The same turns and mirrors carry the whole set onto itself and the rows of a family onto each other. Which other rows belong to the same family as each row named below? List them in the order they appear above.
These 18 rows form 3 families of 6 rows each.
z_295: [  5.3   8.4  30.9   9.8 -22.4  32.2   1.8   0.8 -11.8 -12.9 -21.3 -38.5
   7.0]
z_42: [  6.4   1.8  30.7 -16.5  -3.8  10.3   7.8  13.9 -35.9 -45.0  -5.9  14.0
 -10.6]
z_450: [ -1.1  -2.6   9.0  15.7  -2.6  25.9 -19.7 -14.0 -20.2  15.4 -10.7 -53.9
   9.1]
z_598: [-16.8 -17.8 -25.3  -4.1  37.2 -14.7 -24.4  -5.3 -27.6  22.5   5.5  12.4
 -32.0]
z_727: [ -0.9  15.2  27.1   8.3 -29.7  24.1  18.6  16.3  12.5 -15.1 -34.7  -7.9
 -17.3]
z_356: [-16.2 -29.2   7.7  -6.2   5.9 -26.7   7.4  -8.1  28.7  46.9  33.6  24.7
  21.3]
z_580: [  5.7  -8.1  21.5 -12.4  12.1  12.5 -15.1  -4.6 -55.3 -29.1   8.7 -13.7
   5.6]
z_453: [-14.5  -7.1 -17.1  19.6  11.7  10.3 -23.8 -14.1  -3.8  42.8 -12.4 -38.7
 -12.7]
z_875: [ -1.9 -25.9  33.9 -10.0  -6.3  -9.0   5.3 -14.1   4.0  21.4  41.2  -2.0
  52.3]
z_812: [  1.0 -19.6  45.7 -13.5 -18.7  -6.1  21.4  -2.2  14.1   3.6  31.2  13.3
  45.7]
z_697: [ -5.2 -16.8  37.3 -13.8 -19.4 -14.4  30.1   6.6  31.3   8.3  23.7  34.5
  27.0]
z_680: [ -5.7   3.6  11.4 -15.4   2.1  -3.5  13.8  22.5 -12.4 -27.2 -15.6  41.2
 -38.1]
z_883: [-13.7  11.2   0.6  11.6 -15.7   8.0  15.5  16.6  29.7  13.5 -36.4   8.1
 -39.8]
z_131: [-16.3  -7.0 -16.1  -9.2  22.3 -16.8  -1.3  12.7  -8.1   6.2  -9.3  40.0
 -48.7]
z_376: [ -5.4 -17.8  -6.7  -5.3  32.0   0.2 -30.6 -14.1 -51.7   5.6  14.5 -14.6
  -4.5]
z_393: [-20.6  -0.8 -21.9  17.6   4.3   1.6  -6.4   1.4  21.6  42.3 -25.6  -6.8
 -37.1]
z_9: [-13.9 -21.3  18.6  -9.9  -8.0 -25.3  23.3   4.1  38.7  31.2  24.7  40.0
  14.5]
z_903: [-10.3 -32.4  15.2  -5.7   6.4 -18.6  -1.1 -17.2  11.4  42.0  42.5   3.9
  39.4]

The rest of the family of z_42: z_598, z_580, z_680, z_131, z_376
The rest of the family of z_727: z_295, z_450, z_453, z_883, z_393

The same turns and mirrors carry the whole set onto itself and the rows of a family onto each other. Which other rows belong to the same family as each row named below? List them in the order they appear above.
These 36 rows form 6 families of 6 rows each.
z_586: [-27.0 -18.6  33.2  -2.8 -11.6 -10.4 -10.9 -54.5  10.9]
z_39: [ 32.7   1.2  49.2  -8.2  28.6  -5.2   0.1  -1.9 -68.7]
z_270: [ 16.8  -7.1  50.1 -11.9  44.3 -12.6  -8.4  14.3 -53.8]
z_436: [ 17.5  -5.4  55.8 -15.8  42.5 -18.5   0.5  12.7 -51.5]
z_231: [ 24.6  -7.2  48.9 -18.6  47.6 -19.5 -21.0  10.0 -40.5]
z_881: [ -8.7 -33.2  20.9   4.5 -21.5   2.6 -32.8 -36.1  10.5]
z_8: [ -5.3 -20.7  25.4  17.0 -27.9  -7.0 -17.9 -49.6   8.0]
z_279: [-24.4 -22.6  29.2  -7.1 -20.4 -18.9 -12.5 -44.1  11.9]
z_133: [-25.5 -14.3  51.5  -8.5 -23.4  -9.4 -19.2 -39.6  13.1]
z_911: [ 21.1  -9.0  73.5  -7.9  44.9 -20.0  -3.3   5.4 -40.4]
z_703: [ 13.3  11.0  58.2 -29.6  35.6  -8.7 -11.9   9.7 -44.0]
z_709: [-21.4 -24.2  35.4  -3.9 -15.3  -7.6  -6.6 -54.8  11.8]
z_363: [ 18.8  -9.5  25.9 -15.7  59.0  -9.3 -20.3  -6.4 -45.8]
z_11: [ -0.6 -51.4  38.8   6.2 -24.5  -7.8 -15.4 -51.9  -1.1]
z_429: [ 33.9 -10.9  29.6 -17.5  33.4   4.2 -19.7  11.2 -49.5]
z_90: [ -7.2 -17.1  26.7   8.6 -24.7  -8.6 -14.5 -48.5  11.6]
z_649: [ -8.5 -38.1  40.3  10.3 -23.4  -3.8  -2.7 -46.9  10.0]
z_474: [ 26.8   2.3  55.1  -6.1  32.5  -9.4  -3.1   1.7 -66.8]
z_844: [ 35.0  -4.4  53.2   1.0  35.6   4.1  -5.6  -5.3 -62.0]
z_469: [ 22.7  -3.3  27.6 -17.2  45.6  -7.5  -9.8   1.8 -58.6]
z_381: [-17.5 -50.2  51.8  -1.0 -18.3 -17.5   2.4 -47.4  -1.4]
z_280: [-15.0 -35.6  48.0   1.4 -31.0 -12.7   1.6 -47.3   0.4]
z_110: [ 15.5  -1.2  63.8 -13.6  49.3  -7.6  -4.2   3.9 -51.1]
z_364: [ -4.4 -29.4  19.7   7.3 -33.0  -8.5 -14.1 -47.7   0.0]
z_466: [-23.6 -15.1  24.7 -13.4 -10.4 -27.1 -18.1 -54.9   8.2]
z_797: [ 27.1 -11.9  59.6 -21.7  29.8   8.4   0.7  -6.4 -66.4]
z_517: [ 22.4  -3.6  33.1 -13.2  42.7  -5.6  -9.2  -0.1 -65.9]
z_710: [-21.0 -28.2  49.8 -13.3 -16.1 -17.1 -13.7 -60.3   4.6]
z_237: [ 42.1  -0.4  50.4  -2.3  30.0  -3.3  -9.4 -20.1 -65.6]
z_996: [ 22.4   3.6  34.1 -11.1  49.9  -2.9 -18.8   0.9 -49.9]
z_862: [-10.5 -38.0  46.9   1.0 -27.4  10.4  -8.6 -55.6  -6.7]
z_43: [-14.8 -41.1  45.8  12.3 -22.5  -4.6  -1.6 -47.9   6.4]
z_861: [ -3.7 -20.2  28.4  -1.2 -23.3 -19.7 -32.3 -45.6  14.7]
z_240: [ 35.8 -15.3  35.5 -15.6  42.5  -3.3 -18.4 -10.7 -62.6]
z_23: [ 32.1  -0.8  70.4 -19.5  31.9 -13.9  -6.0 -11.7 -61.0]
z_198: [  8.6 -29.5  22.6  15.0 -34.5 -17.3 -18.7 -43.2   0.1]

The rest of the family of z_133: z_881, z_703, z_429, z_797, z_862
The rest of the family of z_517: z_270, z_709, z_90, z_649, z_474
The rest of the family of z_237: z_911, z_363, z_381, z_466, z_198

